In the data rows, zero lies at 4.5, halfway between 4 and 5.
Here are some numbered points:
[4 6 6 4 3 4 5 7 5 5 3 6 5 4 3 5 5 5 7 4 6 3 4 4 4 5 6 4 4 7 8 5 4 5 5 5] 0
[4 1 3 5 4 3 5 7 7 3 4 5 4 4 6 7 6 3 6 5 3 5 4 5 4 3 5 2 7 6 4 4 3 3 5 3] 1
[5 7 4 3 4 1 4 4 4 3 5 6 4 5 3 4 5 5 4 4 4 5 4 5 3 4 3 5 4 5 4 4 3 5 4 6] 2
[5 4 2 3 3 7 3 6 6 3 3 2 5 9 5 2 4 3 2 5 5 3 2 6 6 5 5 9 4 2 3 5 7 1 6 9] 3
[3 4 5 5 6 4 5 3 6 6 5 5 5 3 4 5 4 5 3 4 4 5 3 6 3 5 4 2 6 3 5 6 4 3 4 6] 4
[3 4 5 5 5 4 4 4 5 5 4 6 5 4 5 5 5 6 5 5 4 4 5 5 4 5 3 2 5 6 3 5 4 4 4 5] 5
[5 6 6 5 4 5 5 6 5 4 3 5 4 4 2 4 4 5 6 5 4 3 4 6 2 7 5 6 4 8 8 6 5 5 4 6] 6
[3 3 8 5 3 2 3 3 5 6 5 5 4 6 5 4 6 8 3 4 5 5 5 4 3 6 2 2 7 6 4 6 4 3 5 5] 7
[6 5 1 6 4 7 5 3 4 5 5 8 6 4 5 0 6 1 3 6 5 1 5 4 7 4 0 8 2 0 1 5 1 8 6 6] 8
[4 9 1 4 1 5 0 2 2 4 8 5 8 2 5 9 9 6 5 5 6 2 8 2 7 6 7 5 1 3 6 4 2 8 7 1] 9
[3 2 3 3 5 6 5 4 7 8 6 5 5 3 4 4 3 4 2 2 4 4 6 7 3 3 4 6 5 1 5 4 8 7 3 5] 10
[4 4 6 6 6 6 5 4 0 7 4 0 6 3 6 1 3 6 7 3 4 6 7 5 6 2 5 3 4 2 5 7 5 7 5 1] 11
[3 2 3 4 3 5 4 3 3 4 3 7 4 7 8 5 6 8 4 2 5 3 3 5 4 5 4 0 7 6 4 4 3 5 4 1] 12
[4 5 8 5 6 3 6 4 1 7 5 4 6 3 5 4 5 8 5 7 4 5 6 5 4 4 3 2 7 4 6 5 4 4 2 1] 13
[3 9 8 7 7 3 8 6 2 5 5 1 5 4 2 4 0 6 4 5 1 5 4 6 5 7 6 6 4 5 6 5 9 5 4 6] 14
[5 7 6 2 4 5 5 5 4 4 3 3 5 4 4 4 3 4 7 4 6 4 5 4 3 5 4 4 3 5 7 4 5 5 3 5] 15
[6 5 3 7 4 6 4 3 4 3 6 4 5 4 5 4 7 3 6 7 6 4 5 3 3 6 6 5 5 3 4 2 2 8 3 2] 16
New points follow, each followed by the numbers of its three nearest points above by angle, seen from the average point of the numbered points, nearest first.
[5 7 4 4 4 5 4 5 4 3 5 5 6 5 3 6 7 4 6 6 4 4 6 3 4 3 7 5 5 2 3 3 3 7 3 4] : 16 9 2
[1 3 3 6 4 7 6 4 7 5 4 4 4 4 8 3 7 5 2 3 6 6 5 5 5 3 2 3 7 3 3 6 2 8 5 3] : 12 8 10
[5 4 5 7 5 5 6 7 3 5 4 4 4 5 3 2 4 5 6 6 4 8 6 4 6 4 5 3 6 5 5 4 5 2 3 4] : 13 11 14
[7 0 0 5 8 4 2 8 8 7 2 6 3 3 5 6 3 2 4 2 7 3 3 4 4 6 6 6 0 8 6 3 4 3 6 5] : 1 0 3
[3 5 5 0 3 6 2 4 5 3 3 5 4 6 4 4 4 5 6 3 4 5 4 4 3 3 4 6 2 4 5 3 6 7 5 6] : 15 3 2
[6 4 4 6 6 2 4 4 4 4 7 6 5 4 3 7 8 3 3 5 4 5 6 4 4 3 4 3 4 5 5 3 6 3 5 4] : 1 2 9
[8 4 5 1 6 3 4 3 2 7 6 6 2 5 5 5 4 4 6 5 3 5 6 3 5 3 4 3 5 4 6 2 5 3 4 3] : 13 2 15
[2 1 7 4 4 8 2 3 8 7 6 2 6 0 6 9 6 4 3 5 7 4 9 3 5 2 4 5 7 5 5 6 1 8 4 0] : 9 10 16
[4 3 6 3 4 2 3 3 6 5 4 5 2 2 2 5 5 1 5 3 6 2 5 1 6 4 4 9 4 4 4 6 3 0 6 7] : 3 2 8
[7 4 4 6 6 2 3 5 4 5 6 6 4 4 3 6 7 4 3 5 5 5 4 4 5 3 4 3 4 4 4 2 5 1 5 4] : 1 2 4
